In the rows, 128 means zero.
The rows of M fall into a few groups, and each row is roughly a mix of its group's hidden directions.
M:
0: 158 130 130 157 153 121 111 107 126 124 158 186 134 154 114 133
1: 167  98 141 107 161 146 140 104 162  92 129 108 135 148 131 127
2: 123  68 158  94  94 109 124 118 133 118 112 135 114 148 130 132
3:  98 141 160  98 144 169 135 139 139 116 112 179 132 121 119 127
4: 108 135 130  82  81 137 148 118 107 135 121 100 115 101 157 131
5: 110 157 126  88 116 147 162 110 181 121 129 125 116 112 135 109
6: 119 121 119 134 164 101 106 138 173 130 136 144 126 160 133 174
7: 124 178 117 110 148 181 123 112 117 141 143 118 113 123 145 156
8: 140 160 116 113 127 138 126 114 101 136 173  96 112 122 161 165
9: 111 139 134 121  97  71 121 112 156 100 151 140 115 138 124 158
10: 103 181 114 121 118 151 145 143 154 147 150 120 105  98 151 128
11: 106 167 141 107 108 164 149 147 124 138 158 119 102  95 139 111
12: 162 135 106 140 141 144 164 127 136 148 144 115 142 109 136  71
13: 131 124 121 109  90  91 157  99 139  98 105 103 148 109 125 103
14:  98 161 122  98 105 142 111  95  93 158 132 145 107 140 115 143
15: 149 115  92 142 169 130 114 130 112 170 128  88 134 153 131 135
16: 130 111 143 107 173 159 146 136 142 128 112 142 149 139  95  85
17: 125  73 158  97 130 141 124 134 145 130 114 166 120 146 153 148
18: 152 128 121 156 141  71 138 136 119 108 159 113 156 129 105 108
19: 137 157 114 156 186 159 124 139 125 126 115 153 160 120 130 139
20: 111 160 105 126  90 127 135 104 171 127 118  89  98 119 125 121
21: 108 121 148  93 101 128 158 157 104 120 122  94 135  91 146 112
22: 160  97 149 157 157 115 133 153 163  86 141 125 139 134 121 121
23:  96 166 113 136 100 132 117 145  85 168 135 132 114 106 142 139
24: 124 151 123 147 144 180 122 142 113 151 114 171 132 108 158 141
25: 110 100 152 105 119 146 152 148 152 138 108 150 126 121 111  74
26: 103 127 137 168 136 124 114 178 125 151 126 173 127 125 107 110
27: 148  81 131 130 141 169 124 153 122 153 111  91 116 131 157 126
28: 146  84 149 107  86 107 148 124 114 100 123 104 134 110 154 120
29: 152 143 109 116 155 178 130  84 160 144 130 135 114 148 131 122
30: 133 132 118 114 101  88 160 100 137  94 109 116 160 107 123 103
31: 142 133 112  97 154 162 147 106 182 127 122 106 123 131 156 136
32: 162 111 136 102 144 129 156 108 126  87 128  84 154 125 123 108
33: 149 111 125 166 179 124 126 169 162 114 132 122 146 130 139 138
34: 101 133 137  79 120 122 165 139 115 121 110 100 152 104 117  97
35: 121 108 143  91 104  89 138 106 103  90 102 123 157 124 125 139
36: 154 129 127  98 101 125 131  62 120 103 138 105 116 141 130 139
37:  87 129 128 114 128 103 124 176 124 133 118 109 134 112 157 172
38: 133 117 132 100 118 124 129 130 153 128 162 102  99 133 175 171
39: 116 119 116 153 126 110 152 180 145 138 106 111 148  95 138  94
40: 152 120 119 171 136  77 127 125 141 114 143 142 146 142  94 101
41:  84 182 120 133 129 105 124 146 135 128 141 108 121 124  84 123
42: 123 166 134 161 127 126 102 136 104 136 175 166 109 132 114 144
43:  99 126 119 115 173 113 140 174 156 130 103 114 159 122 135 140
44: 119  85 159  85  88 117 149 139 111 128 134 116 118 120 135 103
45: 137 108 115 174 148 145  90 155 129 159 122 110 106 149 132 150
46: 127 127 123 150 162 134 125 134 106 132  92 159 167 132  89  99
47: 127 162  84 121 167 142 133 110 140 169 130 102 133 143 112 114
48:  98 133 141 107 109 147 145 122 172 103  80 138 127 113 115 108
49: 116 124 128 119 162 133 160 177 163 122 114 105 152 104 142 112
50: 128  75 155 109 113 135 116 125 139 133 116 174 113 148 151 148
51: 132 139 101 157 111 102 114 124 170 136 148  94  93 137 143 153
52: 158 112 115 192 133 106 107 122 146 126 127 160 132 146 113 119
53: 109 155 126 117 119 185 110 116 111 147 106 142 107 119 151 159
54: 140 106 125 130 115 138 103 114 129 139 126 144 107 140 179 183
55: 152 154 110 118 111 157 119  73  91 142 145 115 110 135 136 137
56: 156 102 148 129 101 158 135  95 127 126 128 156 111 136 110  79
57: 139 128 110 143 103 127 128 129 169 135 146  82  90 123 162 143
58: 124 128 141 107  97 123 127 128 150 123 171 114  86 128 163 162
59: 117 142  89 127 173 129 126 118 164 149  92 115 147 148 104 123
60: 161 129 128 142 130 148 129  81 143 123 136 157 121 150  94  87
61: 124 118 160 107 116 147 105 100  86 118 123 175 122 146 112 146
62: 124  79 125 138 123  96 117 137 179 121  94 128 126 148 138 145
63: 142 153  96 117 143 103 163 107 174 136 153 122 142 126 128  98
64: 124 134 113 123 112 106 120 121 173 127 150  96  95 139 156 169
65: 136 106 119 129 174 141 100 147 117 162 136 113 122 160 144 166
66: 147 110 123 125 182 142 139 137 100 144 112 144 173 134 118 102
67: 142 144 127 123 140 176 126  88 138 146 138 160 110 148 101  97
68: 121 160 122 129 171 128 133 125 125 140 143 179 154 137  93 107
69: 134 181 110 152 137 114 135 132  89 121 151  99 147 107 107 114
70: 125  99 130 114 105 147 126 135 153 157 129 140  95 127 184 152
71: 122 141 100 160 130 112  92 108 164 126 105 127 114 153 122 170
72: 153 117 120 167  83 130 119 115  79 148 127 139 120 115 133 103
73: 113 144  93 123 179 116 113 117 154 149 111 122 141 160 108 151
74: 142 164 102 181 162 138 112 119 141 129 123 159 142 134 110 128
75:  97 159 120 118  79 109 147 142 137 130 135 109 114  89 156 130
76: 128 180 108 137 122 125 145 128 109 132 151  81 130 104 109  99
77: 131 124 130 125 113 162 115 128 114 154 135 157 105 122 183 166
78: 127  80 150 112 124  84 128 144 131  89 111 107 148 132 136 151
79: 117 112 109 144 111 118 103 117 181 137  99 126 100 149 144 162
80: 140 139 123 154 130 162 119 148 142 165 172 120  84 129 143 122
81: 166 130 121 137 137 150 120 112  97 137 155 141 128 125 178 165
82: 107 126 150 103 115 178 109 113 101 133  95 162 116 130 134 148
83: 151 129  99 185 121 123 109 138 138 156 146  93 101 135 135 126
84: 144 106 134 103  90 112 143 119 132 113 147  86 112 115 172 144
85: 125 134 102 112 101  91 142 100 171 115 121  83 122 127 140 137
86: 146 132 119 166 145  89 131 128 154 121 152 149 141 142  90  94
87: 126 118 142  74 117 172 133 113 117 136 128 109 106 127 164 152
88: 115 150 103 120 120 171 147 135 138 173 113 125 117 100 162 110
89: 151 139 133 139 156 169 113  98 135 136 149 161 111 158  97 114
90: 152 108 136 154 150 128  85 118 115 124 142 147 118 167 124 171
91: 108 102 120 117  86 102 124 129 166 134 107  88 100 134 142 140
92: 113 106 129 112  88 104 151 151 118 123 103  97 139  94 163 126
93: 127 124 133  80 129 174 130  99 157 139 132 115  95 146 146 143
94:  99 145 103  91 112 132 143 128 128 153 105  97 129 105 169 150
95: 146 101 144 138 142 127 103 113 128 123 135 192 129 157 136 157
96: 129 105 127 154 156 110 105 127 143 103  84 154 156 150 107 147
97:  94 138 138  92 134  95 110 122 136 107 134 125 125 151 118 184
98: 141 101 129 125 174 138 136 137  99 137  99 148 174 134 112 102
99: 151 112 124 141 166 182 129 151 104 163 124 121 133 125 137 105
100: 163  84 135 135 135  90 144 126 155 120 158 142 137 146 122  97
101: 120 135 133 106  99 101 158 103 136  89 100 134 156 106 112  99
102: 112  93 157  79  86 115 143 135 109 125 132 103 114 122 135 116
103: 143 120 140 156 127  96 117 147 141 127 187 161 111 138 142 146
104: 109 104 117 129 101 123 113 133 177 145 102 118  97 137 160 158
105: 156  95 133 142 135 123 112  93 107 123 112 156 142 161  89 105
106: 118 160 128  88 126 157 121  79 142 133 146 139  98 151 118 143
107: 117  75 155 101  93 114 134 123 150 126 112 141 112 144 112  99
108: 145 158  91 120 152 116 149 101 104 151 142 113 158 128 109  94
109:  89 150 108  97 114 129 141 146 124 155 111 103 128 100 165 150
110: 169  90 153 139 124 162 125 106 118 122 131 153 118 144 110  90
111: 137  78 134 109 150 104 115 119 115 110  96 117 156 157 126 155
112: 119 148 141 126 143 163 118 118 122 148 142 173 114 148  83  99
113: 123 142 141 118 128 136 161 145 125 139 156 139 131 112  99  62
114: 116 158 110 118  96 146 150 107 168 126 111  94 108 107 128 101
115: 142  94 159 131  86  98 127 136 106  93 145 130 122 116 155 148
116:  99 147 145  95 117 180 113 113  97 132 102 140 114 125 128 151

One row of each group comes first, with its name. Which group is each row after those in?
107 123 128 103 159  93 123 151 126 108 119  95 152 135 136 177 => K
147 115 112 157 162 119 119 148 121 116 105 121 162 120 165 169 => P
101 119 157 115 109 140 122 126  99 101  75 150 144 120 100 120 => J

149 101 131 134 184 144 134 150 109 138 114 153 170 133 129 114 => J
147  99 133 151 170 121 132 173 154 107 127 106 148 124 151 145 => K
147 153 138 131 157 151 146 138  81 128 159 151 155 108 124 102 => P
103 136 114 129 177 154 104 136 145 155  96 139 130 156 101 141 => J
153 126 113 170 152  77 133 141 135 109 141 121 161 129 109 111 => P
119 109 142  97  72 109 148 122 101 114 116 101 128 103 145 118 => K
142 127 156 138 148 110 102 124  95  95 162 132 130 155  90 148 => K
104 148 143  94  98 143 157 150 108 129 140 100 120  88 146 113 => K
131 147 138 125 147 187 127 126 103 156 145 152 115 132 105  96 => K
149 106 143  88 146 181 126  98 144 126 130 126 109 152 143 143 => K
125 105 133 105 105 153 128 130 152 157 139 139  91 131 179 150 => P
